runs of hidden systems:
nule, run 1 (8 x 20):
[[ -8  -6 -72 -22  52 -44  10 -36  20 -41 -48 -42 -14  29  -1   2  24  14
   39 -40]
 [-39 -16  62   0 -42  -9 -36  20 -40   2   5   4 -13 -64 -53  55  26  19
  -37 -22]
 [-17  68 -41 -31  27   6  23 -14 -38  11 -41  -6  37  -4  96  -5 -37   6
  -13   6]
 [ 71 -42  16 -45  -8 -53   6 -49  43  33  45  12  19 -39 -37  21  25   5
   21   2]
 [-38  50  16  56  69  31  30  51 -26  51  39  20 -38   1   8 -14 -41  20
  -34   7]
 [ 42  18 -14  19 -20 -78   4 -59  70 -16 -48  -7  30  47 -20 -35  -6 -15
  -21  -4]
 [  1 -57  10  20 -29  49 -27 -15 -76  26  21  24 -39  18 -50  17 -32  19
   -9  40]
 [-43  20 -72  -1  73 -20  10 -18  -4 -36 -43 -43 -26  37  18  -6  10  20
   28 -30]]
fune, run 2 (8 x 20):
[[ 24 -25  33 -31 -30  19   9  71  26 -41 -12   0  42 -68  30  49  21 -13
   11 -34]
 [  0  -2  46 -16  17  24 -10  59  60 -22  34  -8  57 -55  49  -1  41 -26
   29   5]
 [ -3 -41  26  20  13  35 -18  63  73 -61  21 -22  13  -4   2 -17  46 -33
   47   0]
 [-47 -36  24  64  46  57 -38  68   9 -56   1 -17  22   3   8   9  15  -1
   21   9]
 [-61  -8  26  45 -14  25 -66  27  -2 -73 -49 -29  45   7  17   4  25 -14
   -3   7]
 [-34 -19 -26 -18 -17  35 -29  24 -30 -80 -66 -33  31  -9  46  30  17  -3
   22 -17]
 [-32  11   7 -20  10 -12 -10  42   2 -55 -49 -27  39 -60  33  58  32  11
   -1 -51]
 [ 20 -14  39 -32 -46  11   3  68  31 -45 -17  -3  40 -68  28  43  25 -18
    5 -35]]
zite, run 3 (8 x 20):
[[ 19 -52  22  13  39   9  14  27  -6  40  70  23 -44 -31 -65  36   6  28
    8  -8]
 [-44  66  63  48   9 -24 -37   7  33   9  -1   3  64  -9  33 -33   8 -15
  -50  26]
 [ 60 -53 -35 -16 -28  12   6 -29  56 -26  12  -9 -12  61 -21 -50   9 -31
   56  25]
 [-88  12 -19 -16  71   7 -33 -18 -59   6  13 -33 -31  -7   5  11  28  37
   22   1]
 [  7  15   0  55  -3 -32  29  54  46 -57 -72 -10   2   8 -17  22 -11  -3
  -38 -60]
 [ 30 -54 -13  15 -11  65 -17 -22 -65   9   0  27  32  26  18  17 -53  14
    7  61]
 [-26  43   3 -90 -50   1  -4  19  -6 -17 -13 -25   2 -56  55   3  40 -23
   12 -28]
 [ 45 -43  24  25  18   2  43  52  31  23  51  26 -50 -21 -68  24  -5  11
    3 -27]]
nule, run 4 (8 x 20):
[[  39  -44  -51   21   15   19   51   27   11  -19  -13    1  -78   53
   -47   -2  -26    5   23  -31]
 [ -73  -18   32   66   22  -10  -74    3    3  -54  -28  -32   17   14
   -38    5   38    8   -7    2]
 [ -23   25  -22  -66  -94   19   -4   -3  -56  -24  -51  -18  -38    0
    26    0    0  -18   -7  -16]
 [  32  -57  -22  -34   38   15   -2    1  -11  -26   -5   -6   64  -47
    35   64   10   24   45   -3]
 [ -48   53   44  -41   22  -10   -5   28   26   39   69  -10  -20  -53
    16  -25   48  -11    6   -4]
 [  64   33   13   24  -23  -15   65   42   46    8  -25   32   28   -6
    28    2  -51  -14  -46  -19]
 [  23  -32   21   31   14   17  -40  -50   21   25   50   15   49   41
    -3  -47   -9  -11   16   86]
 [   6   -8  -42    3    3   16   43   22   11   -2    8  -10 -111   55
   -47  -41   -8  -10   22  -22]]
nog, run 5 (8 x 20):
[[ 15 -27  18 -27   4  73  14  63 -33   7  35  22  24 -57  49  40 -13   3
   21   9]
 [-34  90  17 -17 -21 -23   6  24  53 -13 -22 -22  12  -8  51 -48  21 -39
  -20 -21]
 [  7 -66  28  11 -11  62 -28  40  37 -19  65  -1 -20   7 -29 -24  37 -29
   49  34]
 [-59  49  20  74  80  -9 -30  -8   2   8  -6  -6  54  18  37 -20 -11  13
  -29  31]
 [-13 -52 -11  23 -43 -15 -46 -23  14 -65 -43 -32 -33  48 -71  -3  31  -8
   13  -9]
 [ -8 -31  -5  43  62  34  -2  20 -65  -5 -21  12  42 -17  24  66 -42  48
  -11   6]
 [-16  40  -8 -26 -65 -44   4   0   2 -49 -85 -23  -5 -10   7  20   9  -9
  -35 -56]
 [ 34 -55   6 -38 -32  80  15  64 -22 -11  25  16  -7 -39  23  31  -4 -12
   36   1]]
zite, run 6 (8 x 20):
[[ 54  31 -11 -23 -10 -84  55 -21  60  19 -14   5 -15  -7 -29   1  -1   1
  -23 -49]
 [  9   4   1  29  12 -24 -13 -76 -43  62  17  25  -9  38 -39 -13 -41  30
  -37  45]
 [  8  72 -37 -46 -20 -61  22 -58  17   8 -46 -13  13  20  42 -38  -9 -13
  -17 -11]
 [ 47 -34 -44 -19  -3 -36  31 -57 -26  29  -6   8 -60  25 -66  22 -22  35
    3 -20]
 [-33  83   2   8   9 -45   7 -32 -51  43 -36  12  14 -12  31   9 -40  26
  -68  -5]
 [ 94  -8 -25 -32 -67 -44  43 -43  30  12 -31  21   7  21 -14  -2 -32 -12
  -15 -13]
 [-10  25  -9 -47  -1  -9   1 -66 -72  79  34  16 -32  -8  -3  -1 -20  31
  -14  26]
 [ 24  66   3 -18 -14 -88  43 -16  53  19 -25   0  -3 -16 -10  -8   0  -3
  -43 -47]]
kizin, run 7 (8 x 20):
[[-15 -38  23  -6 -56 -10 -51   2  52 -71 -16 -37  -3   4 -45 -13  65 -31
   28  -7]
 [-30   9  -6   5  20  83   4  58 -63 -13 -13   5  22 -11  77  19 -37   6
    1  19]
 [  1  18  -2  18  27 -73 -15 -22  74 -50 -51 -32  62  -1   8   3  32  -3
   -5 -26]
 [ 12 -51  36 -35 -42  46 -18  27 -51  -2  16  17  26 -70   5  63   7   9
    7   3]
 [ 19  49 -10 -10  75 -24  36  11  68  22  24  -3  44 -11  64 -31   4 -10
   17  -1]
 [ -2 -49  57  15 -38  -3 -18  54  37 -32  23  -4 -29 -39 -75  29  47 -10
    3 -31]
 [  1  39  25  32  19  61  13  44   2  29  29  27  38   5  70 -38 -46 -18
  -14  50]
 [-14 -11  11   0 -32 -31 -39  -6  81 -65 -21 -42   6  21 -25 -34  63 -36
   26 -12]]
Rimi, run 8 (8 x 20):
[[-22   5 -33 -63  -8  49  22  16 -30  24  44 -12 -94  11   4 -40  10 -15
   45   1]
 [-14  18 -31  68  97 -40  28  17  33 -23 -42 -14   4  27  -6  16 -18  30
  -16 -38]
 [ -4 -49  47  21 -46   8 -50 -16 -54  -5 -14  15  31 -32 -42  56  -6  23
  -32  19]
 [ 17  48 -28 -70 -74  23  29   2 -15   3 -21   0 -14   6  67 -37 -21 -36
    0   2]
 [ 28 -21 -21 -19  55 -43  45  17  61  -6  23 -15 -39 -17 -40  13  36  12
   37 -56]
 [-52  31  61  64  51   1 -32  16 -27  32  20  15  44 -34   9  24 -14  30
  -48  23]
 [ 27 -17 -16 -45 -65  -9 -39 -67   6 -31 -36 -13  69  20  39 -20   8 -28
   15  42]
 [ -4 -22 -37 -55  12  37  26  12 -15  25  55 -10 -96   8 -23 -26  18  -5
   56  -9]]
fune, run 9 (8 x 20):
[[ -54    6    5  -13  -31   35    9   57  -62   -4   -4   -7 -100  -15
   -37   20    4   10  -16  -40]
 [  41   29    3   46   18  -30   15  -15   18    0  -49   23   93    3
    47   15  -53    9  -48   12]
 [  -3  -30    6  -94  -58    0  -40  -45  -19    6   36  -17  -20  -34
   -15   -3   57  -12   47   10]
 [   6   49  -30   20   57    6   75   68   40    1   -9    2  -35   15
    36  -17  -30   -3   -7  -41]
 [  35  -69   46   36    1  -33  -40  -33   21    3   22   15   44  -20
   -66   35   16   18   -5   19]
 [ -44   46   15  -17  -38   68   -5   37  -33   17   25    0  -44   14
    44  -57  -10  -33   -1   32]
 [  28  -21  -51   30   61  -46   -2  -53   48  -36  -43  -23   47   47
     4   -8   -3   10   24    1]
 [ -53  -26   22  -13  -29   23  -22   25  -71    1   11   -6  -78  -33
   -59   41   21   22   -8  -25]]
Rimi, run 10 (8 x 20):
[[ -50   14    6   -9   75    2  -28   11  -18  -13    1  -20   68  -50
    63   38   25   24   17    2]
 [  23  -22  -39  -47   14  -19  -25 -106  -49   32    4    1   39    7
    16   12   -9   30   21   43]
 [ -74   18  -45  -54   17   16  -23  -15  -59  -18  -16  -43  -53    2
    17    1   31   15   33  -17]
 [  12  -18  -65   12   74    0   33   -9  -48  -10  -45   -2   10    7
    18   54  -40   49    7  -27]
 [ -31   12    4  -30  -42  -38  -20  -40  -78    9  -42   -5  -15  -35
   -28   55   -1   36  -42  -24]
 [   9   20  -29  -76  -18   21   29   28  -31  -19  -35   -7   22  -47
    78   38   -5    0   13  -33]
 [  29   10  -21  -53   47  -63   36  -45    2   47   23    3   -3  -43
    -9   34    8   36    7  -30]
 [ -76   32   26  -20   47   -9  -46   -1  -32    0    6  -26   46  -58
    42   30   39   23    0    2]]
kizin, run 11 (8 x 20):
[[  6   7 -40 -15 -65 -17  28  -4 -39 -29 -77  -9 -65  28 -29  21 -25   9
  -30 -48]
 [ 16 -30 -39  21  53  -4 -19 -78 -57  24 -10  10  38  37   3  17 -41  44
    2  46]
 [-14  43 -17 -77 -35 -66   6 -58 -25  30 -10 -14 -41 -22 -17   3  23  14
  -12 -32]
 [ 68 -52 -45  -2  28  14  61  -2 -21  31  17  28 -47  17 -33  25 -45  27
   16  -9]
 [-44  44  27  26  37 -46 -17 -49   0  61  42   0 -32  17 -43 -35   5  20
  -30  18]
 [ 47  -9 -16 -28 -94  11  35  -5 -10  12 -13  16 -74  39 -37 -28 -32 -24
  -12  -5]
 [-30 -15 -46  32  68  24 -22 -49 -33  10  15 -15 -25  70  -9 -41 -16  17
   28  49]
 [-46  47 -17 -14 -57 -36  -4 -23 -44 -11 -63 -19 -63  17 -27   7  -3   9
  -45 -41]]
nog, run 12 (8 x 20):
[[ 26 -90  14  21  -8  51 -48 -12   4 -22  34   5  30  22 -25  -6  11  -9
   44  58]
 [-73  50 -26  32  78 -25 -22 -22 -30 -11 -44 -26  32  12  43   7  -5  29
  -16  -2]
 [  6 -51  -2  11 -55   0   0  32   4 -54 -36 -13 -68  14 -77  28  16  -3
   -3 -47]
 [ 20   0  22  20  16  29  10  24 -41  14 -12  32  77 -39  55  52 -50  24
  -33  19]
 [-16  38 -19 -67 -70 -23 -10 -13  21 -46 -49 -35  -5   0  33 -26  35 -37
   10 -26]
 [ -1 -39  11  -2  38  78  17  83  -1   3  65   8 -28 -29  10  13   9  -3
   44   0]
 [-35  80  53  48   5 -42 -11  13  48  10 -13   0  40   0  19 -37   3 -15
  -56   1]
 [ 12 -79   0   4 -45  42 -51 -24  11 -41  16 -13  -2  42 -39 -28  26 -27
   46  48]]

runs to name:
run 13 (2 x 20):
[[  3 -73   0  62  24  12 -54 -27  25 -41   1 -13  29  52 -43 -12  11   0
   27  42]
 [-71  66  11 -43 -44  25 -23   7 -64   3 -25 -15 -12 -24  53  -7   3  -8
  -26   0]]
 : kizin
run 14 (2 x 20):
[[-29  -5  26   5 -50 -18 -36 -15  40 -16  17 -22 -65  36 -73 -52  48 -28
    5   3]
 [ -4 -22 -26  35 -28  53   9  52 -51 -55 -72  -1 -11  25  13  35 -43   8
  -21 -18]]
 : nule
run 15 (2 x 20):
[[-60  47  31 -43 -19 -11 -20  24 -33 -12 -25 -21  19 -73  37  40  31   9
  -26 -34]
 [ 67  -9  -6 -41 -47 -12  36  33  60 -40 -35   2  44 -27  38  14   4 -30
   15 -34]]
 : fune
run 16 (2 x 20):
[[-38  21  -4 -11 -10  29 -53 -49  -7   4  17 -17  29  42  46 -69  10 -28
   22  71]
 [-28 -29 -31  36  93 -10  -3  12  39 -35   7 -38 -33  34 -34 -12  31  15
   45 -20]]
 : nog
run 17 (2 x 20):
[[ 11 -40 -21  -4  67 -35  -3 -42  40  17  49 -16 -36  17 -60 -15  35  18
   49  -3]
 [-35  43  32  13 -29  19  25  47 -47  45  19  23 -80 -12 -28   0 -27   7
  -51 -17]]
 : kizin
run 18 (2 x 20):
[[-73  43  60  50  12  17 -46  38  37  -7  28 -15   3   7   7 -52  30 -28
  -13  23]
 [ 16 -59 -40  32 -13  38 -24  -2   7 -73 -49 -18  17  65   0 -12 -11 -15
   33  23]]
 : fune
run 19 (2 x 20):
[[-46 -15  24 -52 -22  39  -9  59 -21  -6  43 -15 -65 -52 -18  14  49  -8
   32 -27]
 [ -1   8  51  69  63   3  19  83  58  -2  31  11  27 -34  -4  16   2   5
  -20 -18]]
 : zite
run 20 (2 x 20):
[[ 89   4 -34   2  34 -14  66  -6  27  22 -13  32  50   3  42  14 -57  11
   -5  -3]
 [-19  20  17 -89 -53 -41 -28 -51 -11  23  23 -18 -20 -45 -14  -4  51  -5
   11  -7]]
 : nog
run 21 (2 x 20):
[[-17   0 -24 -25  26 -10  43  35 -42  -1 -21  -7 -70 -35 -27  58  -3  40
   -5 -73]
 [ 42  28  56  22 -31 -37  19  11  23  28  -7  37  59 -41   5  26 -30   2
  -66  -2]]
 : fune
run 22 (2 x 20):
[[-31  76   2  -5 -65 -15  14   0 -48   9 -62   6 -25   5  21  -3 -37  -2
  -69 -21]
 [ 74 -20 -46 -68 -11 -37  20 -70  -8  10 -25   8  52 -11  30  29 -15  16
   18   1]]
 : fune
run 23 (2 x 20):
[[ 16  -2 -14 -18   4  19  38  -2 -85  60  14  34 -41 -20  -7  43 -50  39
  -25  -4]
 [ 34  28 -19   3  33 -71  26 -69  52  46  20   4 -13  37 -33 -42  -8   5
   -5   5]]
 : kizin
run 24 (2 x 20):
[[-12  65  39 -40 -16 -56  22  26  57  13  16  -9 -12 -55   2  -9  42 -16
  -21 -46]
 [ 22 -19  37   5  61   5 -12  16  51   9  51   5  86 -47  40  12  20   1
   29  27]]
 : Rimi
run 25 (2 x 20):
[[-26  19 -17 -27  16  17  21  -5 -14  51  62  -4 -99  22 -30 -52   6  -5
   22   8]
 [ 32   5 -17  81  44 -36  28 -28  22  20 -18  21  -7  63 -41 -16 -51  21
  -39   7]]
 : fune
run 26 (2 x 20):
[[ -3 -61 -17 -11  68 -26 -41 -49  24 -16  26 -28  20  -6 -30  19  52  22
   62   7]
 [-25  57  29 -23 -15   6  39  62 -38  37   7  16 -42 -57  17  29 -18  11
  -46 -39]]
 : kizin
run 27 (2 x 20):
[[-47  46 -30 -38  56 -48   5 -35 -42  31  -9 -20 -22 -28  10  28  11  43
   -7 -34]
 [ 39  12   7  51 -37 -53  32   4  20  -8 -56  18 -12  20 -51  21 -37   9
  -66 -37]]
 : zite
run 28 (2 x 20):
[[-38  67  44  38   2   9  11  63  61   4  17  -6 -20  14  18 -62   7 -37
  -25  -7]
 [ 43 -71 -24  19  53  -1 -20 -41  48 -21  22 -12  46  34 -14 -11  16   5
   59  35]]
 : zite
run 29 (2 x 20):
[[ 16   1 -42  33  -2  -9  12 -15 -39 -35 -96   1  38  31  27  35 -56  23
  -38 -11]
 [ 33 -18 -28 -67 -81  33  12 -13 -77  -3 -36  14  -7 -14  27  35 -33   2
   -1   1]]
 : zite
run 30 (2 x 20):
[[-62   0  33 -13 -29  74 -49  41 -18 -18  33 -17 -15  -3  26 -39  29 -32
   27  36]
 [-23  10   5  74  75  12  -2  52  68 -41  -8 -17  29  32  22 -32   4 -15
    8   0]]
 : nog
run 31 (2 x 20):
[[-24  31 -36 -25  13  45   1  13  26 -26   0 -28   1  36  71 -67   7 -39
   45  24]
 [-14 -52 -23  38  62 -29 -15   3  21 -53 -28 -33  -8  13 -53  40  30  32
   25 -39]]
 : fune
